In the rows, zero is written as 128.
Rotation paths and how fast each direction turns (deg/step):
Each turn is a multiple of 5 degrees from 10 to 175, or 0.
Each row of a path follows its step; steps can be skipped.
path 1
step 0: [130 135 128 131 146 128 125 122 125 128 128 119 126 125 123 129 127 128
 126 136 133 133 133 129 131 125 127 120 131 131 127 129 124 134 118 129
 120 126 134 129 129 114 132 140 128 112 136 120 129 126 138 126 137 127
 130 135 127 134 125 124 123 122 131 124 119 128 130]
step 3: [113 126 126 132 137 127 119 129 119 130 128 134 136 129 133 123 124 134
 122 126 135 129 116 122 130 123 129 130 132 122 124 119 125 135 122 129
 136 126 119 147 122 124 130 129 135 127 130 127 124 129 128 123 115 132
 132 132 125 130 123 124 124 133 125 132 122 122 123]
step 7: [123 119 134 113 122 131 121 130 131 129 133 131 130 129 137 124 132 129
 113 132 130 126 136 133 128 128 123 127 130 129 127 133 130 138 142 130
 129 131 127 119 129 126 131 131 128 132 142 126 126 116 134 131 124 136
 127 114 133 121 125 123 120 132 125 126 129 130 125]
step 8: [124 130 123 128 124 120 130 139 133 139 117 129 131 139 119 127 133 123
 123 140 131 119 123 139 125 123 129 134 128 115 131 130 123 128 120 130
 138 137 122 136 122 131 135 129 134 125 133 125 124 118 127 132 132 122
 128 128 127 125 119 130 129 127 131 127 132 127 126]
step 10: [122 129 134 121 124 120 125 133 133 131 123 126 117 127 129 125 124 131
 129 122 127 128 125 127 129 126 139 123 116 128 117 131 123 124 138 132
 133 136 128 128 121 142 122 133 125 133 121 138 128 127 128 133 128 128
 125 120 130 120 135 131 132 123 124 133 114 139 122]
step 11: [133 136 133 139 134 128 123 128 134 133 125 134 128 118 125 127 120 125
 131 131 125 132 131 127 120 138 132 123 125 120 122 130 137 129 128 124
 127 130 112 121 132 133 141 143 126 131 129 134 129 114 123 128 121 123
 126 133 129 134 123 125 131 130 132 125 131 129 127]
step 14: [130 131 126 141 126 110 120 136 127 125 121 132 129 138 133 129 130 126
 124 124 121 128 125 127 113 126 122 136 124 133 133 126 140 124 129 124
 131 118 133 127 123 133 136 130 127 124 131 129 132 134 135 133 120 127
 126 130 129 136 121 129 130 125 117 135 128 131 137]
step 16: [133 132 132 135 128 130 120 124 130 127 124 120 135 134 129 124 124 110
 135 127 122 134 128 130 126 129 129 127 120 125 128 126 122 117 127 135
 115 129 135 132 136 140 131 129 128 130 117 123 126 116 123 119 129 131
 132 127 128 129 131 120 126 117 129 123 128 138 130]
step 17: [122 135 136 129 126 132 126 124 121 124 126 122 117 120 122 127 122 122
 141 124 133 129 134 119 119 135 117 140 126 127 137 125 133 118 122 125
 131 125 125 125 132 128 128 126 124 122 125 127 127 137 130 129 125 126
 134 138 139 126 127 136 131 129 140 131 127 131 124]
Speeds:
[129 128 130 127 127 129 129 128 127 129 128 130 128 131 129 128 129 125
 124 130 128 128 129 127 128 127 128 126 128 127 129 126 128 128 128 130
 128 128 128 127 127 127 128 126 130 129 129 129 129 130 129 129 128 128
 129 128 127 130 126 131 128 130 129 131 130 128 127] => 65
path 2
step 3: [134 129 132 138 118 126 134 125 134 128 140 137 128 130 123 128 125 125
 119 124 136 132 126 121 125 130 135 133 135 120 134 134 128 135 132 124
 123 139 123 130 123 137 129 120 118 132 129 127 124 124 130 133 128 125
 128 122 127 136 138 120 131 132 131 125 125 127 128]
step 8: [124 127 122 127 128 136 127 128 127 129 122 130 142 142 116 132 121 135
 134 122 135 122 126 130 135 129 129 118 138 124 132 130 132 128 128 130
 118 135 135 126 132 123 130 131 126 132 132 131 134 133 127 125 124 119
 122 126 127 132 129 121 128 123 139 126 122 132 127]
step 10: [138 126 120 127 130 126 128 134 128 130 123 132 127 121 136 123 124 136
 124 132 124 127 139 129 124 133 128 132 130 128 118 121 129 122 132 136
 130 131 125 124 131 119 118 126 124 136 117 129 135 120 132 123 131 119
 131 124 125 122 131 119 133 128 127 116 132 127 133]
step 11: [129 130 127 130 119 134 132 133 139 124 141 139 128 133 123 125 121 137
 124 130 131 128 126 133 131 129 132 125 132 129 124 130 131 138 122 135
 121 130 129 125 127 130 133 125 121 127 123 125 124 135 122 118 129 131
 133 129 115 116 133 123 128 130 130 123 125 130 138]
step 13: [132 114 121 120 128 125 132 127 130 134 125 129 136 132 128 124 136 130
 125 125 131 125 137 118 115 129 140 126 133 126 128 131 135 119 129 128
 138 131 127 134 121 127 122 122 121 126 131 126 124 128 128 130 134 124
 122 132 122 135 126 120 121 127 133 128 130 120 131]
step 17: [131 122 126 131 137 126 133 132 126 125 122 132 137 131 135 131 129 136
 130 140 138 137 121 123 123 132 117 124 133 125 129 130 131 121 137 124
 126 120 120 132 131 129 135 131 134 126 136 127 124 130 125 129 131 120
 129 130 122 121 127 133 118 133 131 133 135 133 131]
step 21: [138 117 127 138 137 135 127 133 125 124 135 132 136 135 119 123 122 139
 129 125 127 129 130 122 119 129 138 113 131 138 127 130 129 124 127 138
 126 125 127 133 129 127 124 128 128 135 129 131 127 129 126 127 131 127
 129 133 131 129 120 129 128 125 124 129 124 117 128]
step 22: [133 123 134 129 126 130 126 138 137 128 134 123 130 126 125 129 135 133
 131 141 132 128 122 139 118 141 136 128 118 130 127 131 132 126 122 125
 127 131 130 124 125 122 125 123 137 128 137 120 134 122 129 128 136 126
 133 126 120 130 125 133 125 128 123 124 121 126 127]
step 24: [129 119 128 130 130 136 125 121 136 125 130 133 126 134 123 122 131 134
 138 123 127 127 137 123 135 126 126 127 133 123 142 136 131 139 123 128
 124 134 128 125 133 128 132 120 124 132 132 133 128 126 121 118 130 128
 123 126 133 123 127 124 117 130 122 131 125 119 134]
Speeds:
[129 128 130 130 130 126 128 129 128 131 128 127 128 128 128 128 129 129
 130 127 128 128 127 128 127 126 129 128 128 130 130 129 129 129 126 128
 128 130 130 125 127 128 126 129 129 125 129 128 128 127 128 129 128 129
 126 132 125 129 126 126 130 126 126 129 128 128 128] => 45
[126 129 129 130 127 127 129 131 127 127 129 128 129 128 128 127 130 129
 129 129 128 128 126 128 126 127 128 127 127 125 128 129 128 129 130 127
 127 127 127 127 128 130 127 126 129 126 128 128 128 132 128 126 127 128
 128 125 127 129 131 128 129 129 129 128 126 131 128] => 130
[128 129 128 126 127 128 126 130 129 128 128 126 126 127 126 127 128 127
 130 128 129 127 127 128 128 130 130 126 128 128 126 127 129 129 128 126
 129 127 130 127 129 130 127 126 128 128 131 128 125 126 128 128 126 128
 129 130 131 129 131 128 129 127 128 127 127 129 126] => 110
[130 126 128 128 129 128 130 128 127 126 126 128 130 126 129 127 128 129
 128 127 130 129 131 125 128 129 126 129 129 128 129 129 128 126 127 128
 131 125 127 127 126 130 129 126 128 128 128 129 128 127 128 127 126 129
 126 129 130 129 130 127 127 129 125 128 128 128 129] => 100
[130 129 127 130 127 129 127 129 128 126 130 129 128 129 129 128 128 126
 126 127 127 129 129 130 127 130 128 128 127 129 130 125 129 126 127 128
 127 131 127 128 129 129 129 126 129 126 128 128 129 130 128 130 127 128
 127 128 130 130 127 127 126 128 126 130 127 127 126] => 115
